rotation ticks, each row followed by its count of ticks
The counts run from 0 to 333.
[-0.10,2.09,-0.79,0.89,2.02,-3.72,-0.41,2.06,3.35,2.22,0.66,0.92,0.17,0.53,-0.53,-1.09,-1.65,-0.13,-3.74,1.70,-0.50,0.85,4.19,-1.04,1.46,0.22,2.45,-1.80,-0.42,3.97,-0.57,-0.77,-2.75,1.62,-2.18,0.24,-0.22,1.67,0.35,2.37,2.05,0.49] => 290
[-2.49,1.49,-0.67,0.63,0.47,0.10,-1.28,1.25,0.89,3.68,-0.08,0.30,0.77,0.95,-2.53,-1.49,-2.30,1.40,-1.04,3.58,-1.38,1.12,0.27,-1.42,3.20,-2.05,2.71,-1.63,0.21,2.29,0.76,1.03,0.65,-0.21,-3.85,1.66,-3.23,1.09,0.84,-2.48,2.17,-1.69] => 133
[-4.11,3.32,0.46,-0.28,1.09,-1.34,-2.30,0.36,0.94,1.34,-0.70,0.59,-0.58,0.54,-0.81,-1.20,-1.73,0.56,-2.28,4.44,-0.79,1.20,0.08,-0.24,1.84,-2.15,1.99,-2.88,-0.15,4.69,0.35,0.13,0.69,1.97,-3.83,-1.56,-3.06,2.19,-0.86,-0.48,1.85,0.39] => 26
[-2.00,3.15,1.25,0.79,1.38,-1.68,-0.31,0.58,0.22,2.13,0.61,1.69,-0.11,0.52,-1.28,-2.06,-0.77,1.73,-1.71,5.79,-1.04,1.86,-0.33,0.41,2.16,-2.01,2.00,-1.83,0.55,3.76,-0.09,-0.78,0.01,2.37,-2.68,-1.33,-3.36,1.21,-0.26,-1.10,1.24,1.40] => 25
[-2.38,3.18,-2.12,1.93,1.28,-0.20,-2.26,-0.15,1.57,1.70,2.86,1.09,0.78,0.89,-1.38,-1.59,-2.96,2.81,-2.55,3.19,-1.09,3.10,1.07,-1.43,1.74,1.09,1.23,-3.74,-1.71,1.53,-0.85,0.00,2.12,1.52,-2.75,1.48,-1.78,1.72,0.50,0.82,0.70,0.48] => 81
[0.69,-0.10,-1.13,0.47,0.59,-1.23,-2.36,0.21,4.49,0.64,1.81,1.87,-0.59,0.92,-1.45,-1.91,-2.63,0.35,-3.52,-0.30,1.41,-0.34,1.21,-3.42,1.38,0.98,0.16,-1.89,-0.71,2.45,-2.35,-2.37,-1.83,-0.71,-3.19,1.91,-0.42,-0.06,0.97,2.44,0.43,-3.81] => 164
[0.07,0.32,-0.19,1.62,-0.76,-1.02,0.74,0.44,4.32,1.05,2.21,3.01,1.02,-0.52,2.70,1.95,-1.01,-0.84,-1.90,4.57,-0.01,0.07,-0.26,-0.93,1.91,-2.27,-1.34,-3.35,1.25,0.99,2.50,-2.19,-2.78,1.91,-2.64,0.56,0.27,0.50,-0.69,2.10,2.30,-1.07] => 85
[-0.53,0.16,0.52,1.34,-0.79,0.14,-1.61,-0.12,-0.88,0.41,2.08,1.99,-0.30,1.81,-0.84,-1.57,-1.21,1.53,-0.46,4.00,0.00,-0.04,-2.89,0.08,0.03,-4.02,0.96,-0.12,2.74,3.94,0.92,-2.60,0.05,0.25,-4.56,2.24,-2.61,1.13,1.12,-3.56,0.84,-2.08] => 151
[-0.79,2.98,-0.40,0.49,1.36,-1.97,-0.47,1.71,1.23,1.00,0.74,-0.40,0.66,1.53,1.29,-1.52,-2.58,1.58,-0.75,4.09,-0.91,3.05,-2.49,-1.30,0.74,-1.12,1.48,-1.68,0.97,3.86,-0.72,-3.02,-1.10,3.01,-1.06,0.51,-1.65,-0.37,0.95,2.44,-1.23,2.20] => 228
[-1.78,0.13,-1.38,0.29,-1.88,-1.66,-2.88,0.79,3.84,0.96,-1.66,0.96,-0.24,1.77,0.89,1.08,-4.67,0.31,-2.51,1.18,-0.74,1.36,-0.07,-0.19,2.58,-2.74,0.02,-2.30,-0.64,0.73,0.15,-1.14,-3.48,2.63,-3.28,2.70,-1.36,1.35,1.17,1.60,0.30,-2.75] => 66
[-0.47,0.80,0.90,0.05,-0.54,-0.62,-1.18,0.29,3.77,0.84,2.34,3.54,0.46,0.92,2.04,1.85,-0.10,-1.18,-1.85,3.13,-0.39,-1.47,1.02,-1.88,1.61,-2.17,0.52,-2.79,0.78,2.55,3.47,-2.38,-2.02,2.01,-3.25,1.45,-0.37,2.01,-1.08,-0.16,3.78,-0.98] => 214
[-1.02,-2.57,-0.80,0.43,0.68,1.34,-0.30,-0.07,0.46,1.20,2.60,1.04,1.29,-0.88,-0.94,-1.42,-1.16,0.72,-2.05,4.13,1.02,-1.07,0.06,-3.42,1.02,-3.06,2.25,-1.45,0.94,2.90,3.00,-1.90,0.89,0.43,-2.09,2.29,-2.54,-0.26,2.78,-0.27,-0.17,-2.98] => 242
[-1.89,1.45,0.82,-0.22,0.01,-0.94,-2.50,1.11,2.65,-1.46,0.38,-0.26,-0.93,0.75,1.09,0.30,-3.96,1.34,-1.86,2.82,0.55,0.97,-3.09,-0.77,-0.28,-4.01,0.42,-1.25,0.27,2.47,0.47,-4.02,-1.51,3.53,-4.04,1.10,-1.25,0.96,0.55,1.81,-1.59,-1.19] => 174
[-1.76,2.84,3.84,-0.68,2.42,-0.11,-2.19,1.51,2.34,0.39,0.32,-0.08,-0.02,0.38,-0.38,-1.38,-2.21,1.19,-0.73,2.88,0.70,0.36,-2.65,-2.96,-0.57,-0.73,0.94,-0.85,0.59,5.37,0.72,-2.25,-0.18,0.62,-4.21,0.15,-0.70,-0.65,0.68,2.17,1.07,-1.16] => 282
[-1.00,1.77,-0.95,0.08,1.61,-1.46,-1.24,0.85,0.03,2.66,1.51,1.69,2.14,1.14,-0.09,-2.32,1.96,1.27,-0.94,4.44,-1.25,1.75,-0.28,-0.86,1.14,-2.38,1.96,-1.96,3.07,4.17,0.66,-0.68,-0.07,0.87,-3.13,1.96,-3.22,-0.15,-0.73,-1.20,1.33,1.57] => 206
[-0.95,0.45,0.91,0.16,-0.59,1.55,-0.36,0.26,3.65,-0.88,3.73,-0.20,-0.79,-0.76,2.22,-1.33,-2.99,0.42,-2.06,4.07,0.22,0.51,-2.44,-2.61,2.31,-2.63,0.46,-2.55,1.31,3.80,1.52,-2.80,1.49,0.12,-1.98,1.69,0.97,0.70,1.06,2.20,0.64,-1.33] => 265
[-2.06,-1.05,-0.69,-0.74,-0.97,-1.76,0.01,-1.01,2.06,0.95,0.09,0.42,1.13,1.91,1.39,0.18,-2.01,-0.04,-0.84,4.52,3.26,-2.10,0.68,-0.86,1.53,-2.41,2.24,-1.95,0.60,4.17,2.82,-1.03,-3.76,3.34,-1.33,-0.18,-2.88,0.94,0.27,0.58,1.94,-0.98] => 123
[0.31,-0.85,-2.32,1.34,-2.29,-0.60,-0.71,-0.09,1.71,2.71,0.09,0.86,1.43,2.53,-1.58,-1.55,-1.55,1.42,-1.99,3.49,1.06,0.16,3.25,-1.98,2.09,-4.39,2.27,-0.68,-0.90,0.07,-1.17,-1.31,-2.52,1.61,-1.25,2.16,-1.69,1.16,0.96,-0.46,1.01,-3.04] => 14
[-1.87,0.03,-0.65,-0.28,-0.31,0.79,-1.50,1.41,0.52,2.42,3.19,0.27,2.57,0.51,0.65,-2.55,-2.47,2.31,-1.88,1.53,0.16,0.55,1.66,-0.01,2.13,-3.28,2.55,-1.19,1.04,1.83,1.87,-1.81,1.71,0.97,-2.90,3.54,-3.51,2.10,2.20,-0.27,-0.49,-1.38] => 60
[-1.68,1.70,0.91,2.87,0.79,1.65,-0.82,0.34,1.20,2.28,4.03,2.12,-0.03,1.71,-1.35,-0.98,-4.52,2.24,-0.61,3.80,0.77,-1.96,0.26,-1.15,1.77,0.96,1.49,-1.72,-1.12,1.12,1.46,-1.90,0.84,0.29,-3.82,1.08,-2.74,1.57,1.69,-0.82,1.35,-2.16] => 6
[-1.99,2.44,0.77,1.79,1.12,-0.39,-2.64,-1.61,0.58,2.15,0.77,1.98,1.54,2.30,-0.95,-1.04,-0.31,3.03,-1.41,4.66,1.71,-0.39,3.11,-0.89,1.11,0.07,0.78,-3.76,-2.29,2.65,0.14,-0.26,-1.73,2.40,-2.50,-0.18,-1.52,1.28,-1.66,1.31,2.13,0.08] => 306
[-0.84,2.14,1.24,-0.07,1.16,-0.08,-2.49,1.96,3.27,2.85,1.20,0.03,2.30,0.96,-0.85,-2.39,-1.72,1.12,-0.26,1.70,0.82,0.21,-0.58,-3.34,1.91,0.08,-1.31,-2.86,0.81,2.00,0.07,-0.78,-1.27,-1.34,-4.14,2.61,-1.25,-2.20,0.34,3.53,0.90,-2.80] => 57
[-0.86,0.12,-0.30,0.38,1.36,0.94,-2.44,-0.83,2.01,0.08,3.36,3.54,-0.08,-0.86,-1.72,-2.32,-0.95,1.64,-3.12,2.03,0.13,0.27,-0.08,-2.16,0.68,-0.54,0.39,-2.23,0.92,1.79,0.22,-2.65,1.62,-0.35,-4.59,1.28,-3.26,0.15,1.60,-1.16,-0.70,-3.09] => 316
[0.37,0.43,-1.74,2.20,1.46,0.39,-3.33,-0.29,0.81,0.02,-0.68,0.68,0.58,1.05,-1.78,-1.34,-3.15,1.93,-1.26,4.09,0.52,1.22,-0.18,-2.05,-0.23,-0.03,-1.71,-2.15,0.05,2.39,0.20,-1.67,-1.67,-0.82,-5.30,3.00,0.40,-1.97,0.06,2.50,-2.40,-2.57] => 74
[-0.88,-1.01,-1.03,-1.34,-1.20,0.55,-1.60,-0.87,2.99,-0.93,1.61,-0.74,-0.15,-0.81,1.60,-3.66,-1.12,0.41,-3.59,2.94,0.18,1.81,-0.84,-2.14,2.52,-3.95,0.13,-1.10,2.83,3.48,-0.30,-2.54,0.27,-1.43,-3.16,2.65,-0.56,-0.16,1.44,1.64,-1.93,-2.09] => 38
[-1.67,0.74,-3.04,-0.31,-0.46,-1.09,-3.97,-1.42,1.35,-0.03,-3.22,-1.16,0.26,2.36,-0.70,-2.02,-1.47,0.32,-2.44,2.66,0.03,1.91,1.92,-1.77,1.36,-1.15,0.08,-2.73,1.57,3.47,-0.07,0.11,-2.04,-0.65,-4.01,2.14,-0.04,-0.65,-1.57,2.46,-1.23,-0.63] => 201
[-1.15,0.62,2.28,1.50,-1.24,0.87,-4.26,-0.57,1.89,1.80,1.21,3.64,0.17,2.88,1.81,0.60,-1.20,2.14,-1.08,2.83,-0.72,0.38,-0.27,-1.90,2.02,-2.22,-1.35,-3.25,-2.14,0.20,1.44,-1.96,-1.20,0.69,-3.65,2.83,1.26,1.50,0.09,0.62,2.25,-1.44] => 322
[0.28,2.23,-0.70,3.36,-1.55,1.23,-1.70,-0.10,3.79,-0.20,1.63,0.92,-1.01,0.89,-0.71,-0.30,-4.54,1.53,-2.46,3.89,0.23,-0.04,0.16,-0.43,1.55,-0.48,-1.86,-3.30,-0.73,1.50,-1.21,-1.60,-0.44,0.22,-3.81,0.28,1.71,2.29,-2.29,2.00,0.00,-1.67] => 29
[-1.27,0.05,-2.95,0.81,-0.28,-1.13,-2.26,-0.90,2.94,2.14,0.32,3.02,0.23,1.59,-1.48,0.08,-0.15,-0.33,-3.56,1.72,-1.37,0.66,3.14,-1.79,2.73,-2.09,2.00,-2.26,0.23,0.81,0.16,-0.44,-1.96,0.80,-3.06,1.75,-2.59,1.96,0.32,-2.88,2.71,-1.96] => 88
[-0.82,1.78,-1.74,-0.68,1.59,-1.61,-1.51,1.56,3.71,2.55,-1.09,0.49,0.29,2.30,-1.91,-1.95,-2.35,-0.92,-2.35,1.02,-2.06,0.81,-0.02,-3.82,3.51,0.15,2.39,-1.13,2.30,2.21,-0.46,-1.03,-2.12,-0.44,-3.87,1.37,-1.15,-1.32,0.58,0.96,0.69,-1.08] => 110
[0.51,0.39,-2.16,0.96,0.64,-0.48,0.65,0.96,2.32,-0.10,0.98,-0.49,-0.18,-0.68,-1.18,-0.71,-4.18,-0.58,-1.65,4.07,0.73,0.40,-2.56,-1.71,0.17,-1.92,-0.42,-0.77,4.01,4.65,1.17,-1.78,-2.32,0.94,-4.30,1.58,-1.27,-1.63,0.64,0.44,-1.30,-2.58] => 129
[-0.30,-0.26,-3.02,1.10,-1.46,0.53,-0.15,0.81,1.68,3.44,0.04,-0.55,2.15,1.66,-2.48,-2.51,-2.77,1.25,-1.19,2.90,-0.33,0.68,1.68,-3.78,2.84,-3.59,1.45,-1.38,1.72,0.18,0.19,-0.66,-1.17,-0.23,-3.67,2.74,-2.14,-0.39,1.52,-0.25,-0.10,-3.48] => 240
[-1.36,0.18,-1.03,-0.37,-1.39,1.65,-1.05,0.56,3.22,1.42,1.18,-0.03,0.32,1.69,-0.32,-1.61,-4.15,0.53,-0.72,1.52,-0.70,-0.89,-1.70,-3.26,3.19,-1.77,0.86,-1.37,1.72,0.17,1.54,-2.20,-0.68,-1.13,-3.98,3.05,-1.62,-0.90,2.37,-0.07,-0.63,-4.53] => 112
[-0.50,1.77,-0.08,-0.09,1.31,-1.09,-1.54,0.91,-0.10,1.29,0.83,-0.22,0.16,1.48,-1.51,-2.45,-1.36,1.40,-1.08,3.13,-0.44,1.01,-0.75,-1.05,-1.64,-3.25,2.95,1.19,2.91,5.10,0.26,-3.13,0.13,0.66,-4.21,1.91,-2.39,1.09,1.17,-2.15,-1.11,0.19] => 280
[0.16,0.19,1.18,1.57,0.17,1.70,1.37,0.24,1.09,3.15,2.98,1.95,1.31,0.46,0.78,-3.32,-1.47,1.38,0.58,4.81,-0.31,-1.93,1.08,-3.18,2.50,-2.57,1.85,-0.80,0.72,0.49,2.81,-3.68,0.57,0.28,-2.76,2.29,-1.15,-0.36,1.98,0.36,-0.38,-0.35] => 114
[-0.12,0.61,-0.03,1.69,-0.85,-0.29,-1.43,-1.43,0.59,2.19,-0.68,1.86,-1.16,2.43,0.15,-3.29,-1.26,1.38,-1.36,4.10,0.00,0.73,-0.29,-0.72,3.71,0.78,-1.49,-1.64,0.41,2.73,-1.06,-0.84,-3.75,-2.20,-4.09,2.55,0.45,-1.90,-0.23,1.88,-0.77,-1.51] => 148
[-0.18,0.74,-1.19,1.71,0.31,-0.56,-0.28,1.21,0.59,3.23,0.50,-0.84,2.51,0.71,-1.16,-2.22,-1.39,1.93,0.11,5.01,-0.40,2.57,-1.08,-1.42,0.04,-4.51,-0.29,-1.15,3.33,2.28,0.50,-0.92,-1.12,1.50,-3.97,3.55,-1.17,-1.41,0.16,1.08,-1.52,0.05] => 76
[-2.12,0.46,0.63,-0.44,1.56,-0.91,-1.34,1.01,-0.44,2.52,-0.19,0.93,-0.17,1.55,0.41,-1.79,-1.39,0.15,-1.43,3.03,-1.72,0.31,1.95,-2.95,2.92,-2.61,4.53,-0.83,-1.05,4.63,3.17,-1.98,0.65,1.78,-2.93,1.75,0.01,1.97,2.44,-0.37,1.18,1.55] => 116
[-0.80,2.21,-1.41,1.25,1.39,0.76,-2.04,0.12,0.92,2.38,1.51,0.80,0.26,1.33,-3.06,-3.84,-1.77,2.41,-2.51,3.16,-1.49,1.40,0.53,-3.10,2.38,-0.83,2.42,-1.58,-0.27,3.00,-1.79,0.10,2.86,-1.30,-3.42,0.91,-1.35,0.74,1.09,-1.22,1.23,-0.98] => 262
